Small tables with named rows and columns. After each table, cells are looked up by row and column.

Nesa:
         Gamibu  Gabenof  Sif  Rukimez  Sezuba  Kina  Maro  Nofit  Vudadug
Fuzeko      183      179  123      192     108   200   111    162      128
Sud          63      104  193       90      81   100   190    185      172
Rute        144      150  116      137     146   148    86    146      116
Mogu        216      201  180      102     173   176    76    169      109
Bemezol     127      176  175       92     116   156   167    153      174
Mobitog     221      175  185      152     173   158    55    198       92
Vose        128      216  161       85     162   174   151    136      165
Nutadu      124      210  177       97     163   169   195    130      157
Supadu       98      242  180      158     130   151   218    161      211
Fano        227       98  120      172      64   194   112    160      115
Nug          55       97  175      137      85   136   160    181      124
Lel          69      154  116      227      85   159    65    142       97
Vikita      178       82  125      105     113   157   152    146       98
Dib          89       89   99      155     130   138   214    105      174

What is the Sif of Supadu in Nesa? 180
What is the Rukimez of Vikita in Nesa? 105
What is the Maro of Dib in Nesa? 214
What is the Rukimez of Vose in Nesa? 85
What is the Sif of Rute in Nesa? 116
What is the Sif of Bemezol in Nesa? 175
Which row has the largest Kina? Fuzeko

Rukozo:
         Povi  Voge  Kefed  Barad  Kudazu  Larade  Pil
Vibugi    671   607    576    698     492     503  486
Lunalir   711   433    887    549     974     770  901
Mes       452   465    569    635     483     871    3
Tinivas   886   824    580    717     490     501  590
Gog       294   483    533    571     330     645  909
Mugifa    775   480    715    707     488     718  646
Zufo      334   417    664    587     799     710  310
Zovad     519   667    506    514     585     671  349

Voge of Mes: 465
Povi of Tinivas: 886
Kefed of Zufo: 664
Larade of Vibugi: 503
Kefed of Gog: 533
Pil of Tinivas: 590
Larade of Tinivas: 501

Narize
cols = Nafik, Berudog, Kif, Penav, Vumili, Fetude, Bifi, Vurul, Belosu
Gamuf: [-46488, -24263, 18097, -23526, -28220, 68355, -18655, -9683, 8303]
Ziv: [-16702, -15431, -71388, 83834, -75115, -97019, 27039, -28537, -51535]
Gukikam: [-78289, -39783, 4786, 974, -74449, 79633, -20420, -26364, 3306]
Rusuge: [44888, 22300, -20649, 5482, 44707, -70465, 7463, 13793, -7805]
Zos: [-54727, -29734, -70, 1316, -50286, 51044, -13757, -19153, 697]
Faf: [-72654, -37181, 13848, -12605, -62699, 83993, -22434, -22750, 7113]
Kom: [-63130, -32581, 22191, -26016, -44716, 85993, -23861, -16275, 11372]
Mel: [-33354, -24088, -64887, 76775, -78552, -78225, 16271, -29065, -40053]
Zel: [44645, 24233, 50192, -73251, 73788, 54131, -19578, 21560, 33614]
Gul: [-76979, -39356, 1677, 4581, -74399, 75024, -18961, -26413, 2058]
Mozo: [58555, 27531, -5960, -17724, 65356, -74149, 7555, 18947, -3375]

Mel, Belosu: -40053
Rusuge, Vumili: 44707
Kom, Berudog: -32581
Faf, Vumili: -62699
Gukikam, Vurul: -26364
Rusuge, Vurul: 13793
Zel, Belosu: 33614
Mozo, Vumili: 65356
Gamuf, Nafik: -46488
Ziv, Fetude: -97019
Mozo, Kif: -5960
Kom, Vurul: -16275
Gukikam, Kif: 4786
Row with the largest Penav: Ziv

Fibiled
fields: Tamu, Futuda, Pup, Ledo, Teduk, Riza, Mulimo, Sutura, Sov
Lar: [209, 116, 109, 79, 62, 123, 103, 94, 183]
Fonevo: [107, 143, 176, 97, 150, 133, 128, 103, 93]
Peg: [211, 120, 123, 172, 73, 105, 101, 155, 120]
Vade: [178, 148, 174, 68, 109, 139, 91, 3, 91]
Fek: [120, 124, 114, 127, 127, 118, 123, 118, 112]

Tamu of Vade = 178
Mulimo of Lar = 103
Mulimo of Fonevo = 128
Riza of Vade = 139
Mulimo of Vade = 91
Ledo of Vade = 68
Pup of Lar = 109
Mulimo of Peg = 101
Sov of Fonevo = 93
Sov of Fek = 112
Sov of Peg = 120
Sutura of Peg = 155

Ribo =
|  | Dufe | Kam | Kolegat | Vere |
|---|---|---|---|---|
| Rumil | 91 | 78 | 66 | 115 |
| Nufebiz | 83 | 99 | 238 | 111 |
| Diz | 52 | 142 | 36 | 82 |
| Gidega | 87 | 146 | 82 | 68 |
| Dedi | 71 | 142 | 18 | 79 |
| Samog | 81 | 90 | 73 | 29 |
| Ber | 100 | 72 | 50 | 122 |
| Keb | 155 | 58 | 74 | 78 |
| Nam | 99 | 132 | 86 | 137 |
| Rud | 84 | 13 | 186 | 20 |
| Novorer | 131 | 145 | 111 | 118 |
| Sebolap | 108 | 51 | 104 | 150 |
| Vit | 96 | 31 | 56 | 155 |
| Bedelus | 166 | 132 | 33 | 56 |

What is the Dufe of Sebolap in Ribo? 108
What is the Kam of Sebolap in Ribo? 51
What is the Kolegat of Dedi in Ribo? 18
What is the Dufe of Rud in Ribo? 84
What is the Vere of Sebolap in Ribo? 150
What is the Kam of Vit in Ribo? 31
What is the Dufe of Gidega in Ribo? 87

Table Pogal
	Vapalu	Kud	Mibakek	Did	Pilo	Neb
Vumo	49808	70931	35652	47371	50166	40606
Nep	47328	78596	21877	49709	51375	31961
Gub	45895	41647	57365	62528	52208	38465
Mivipum	50501	62170	35840	47939	50293	43595
Faka	50783	60791	38842	48339	50201	46182
Kulobev	50418	50353	51173	50726	50803	50570
Tanuzu	48536	43568	53761	57353	51829	44896

What is the Vapalu of Vumo in Pogal? 49808
What is the Did of Faka in Pogal? 48339
What is the Did of Gub in Pogal? 62528
What is the Kud of Nep in Pogal? 78596
What is the Mibakek of Vumo in Pogal? 35652
What is the Did of Kulobev in Pogal? 50726
What is the Mibakek of Nep in Pogal? 21877
What is the Kud of Gub in Pogal? 41647
What is the Vapalu of Nep in Pogal? 47328

Veginup:
,Kido,Nov,Terot,Dok,Mun
Bor,150,216,221,89,191
Fug,142,216,212,99,207
Povi,150,216,221,89,191
Sig,157,189,240,8,151
Lesosi,114,216,202,139,247
Gil,93,135,255,119,175
Tozi,93,135,255,119,175
Kon,150,216,231,79,175
Romu,150,216,240,68,159

Dok of Gil is 119
Kido of Romu is 150
Dok of Povi is 89
Terot of Romu is 240
Dok of Bor is 89
Nov of Sig is 189
Mun of Fug is 207
Nov of Bor is 216
Dok of Kon is 79
Mun of Romu is 159
Nov of Fug is 216
Nov of Gil is 135
Nov of Tozi is 135
Mun of Bor is 191
Dok of Fug is 99
Kido of Fug is 142
Nov of Lesosi is 216
Mun of Gil is 175
Dok of Lesosi is 139
Which row has the largest Mun? Lesosi

Seb =
|  | Levosiv | Dugik | Seseda | Sapad | Kek | Monunub | Sabag | Rebo | Dalade | Rog |
|---|---|---|---|---|---|---|---|---|---|---|
| Rimu | 116 | 109 | 120 | 128 | 129 | 127 | 114 | 132 | 120 | 116 |
| Fer | 116 | 121 | 110 | 115 | 126 | 128 | 128 | 113 | 136 | 128 |
| Pom | 112 | 132 | 118 | 128 | 129 | 121 | 94 | 115 | 117 | 113 |
| Nedot | 109 | 59 | 60 | 174 | 206 | 122 | 196 | 51 | 83 | 57 |
| Disigek | 124 | 123 | 125 | 125 | 118 | 118 | 117 | 122 | 118 | 124 |

Levosiv of Fer = 116
Kek of Rimu = 129
Dugik of Fer = 121
Monunub of Fer = 128
Rog of Disigek = 124
Rebo of Rimu = 132
Dugik of Disigek = 123
Kek of Pom = 129
Dugik of Rimu = 109
Sabag of Rimu = 114

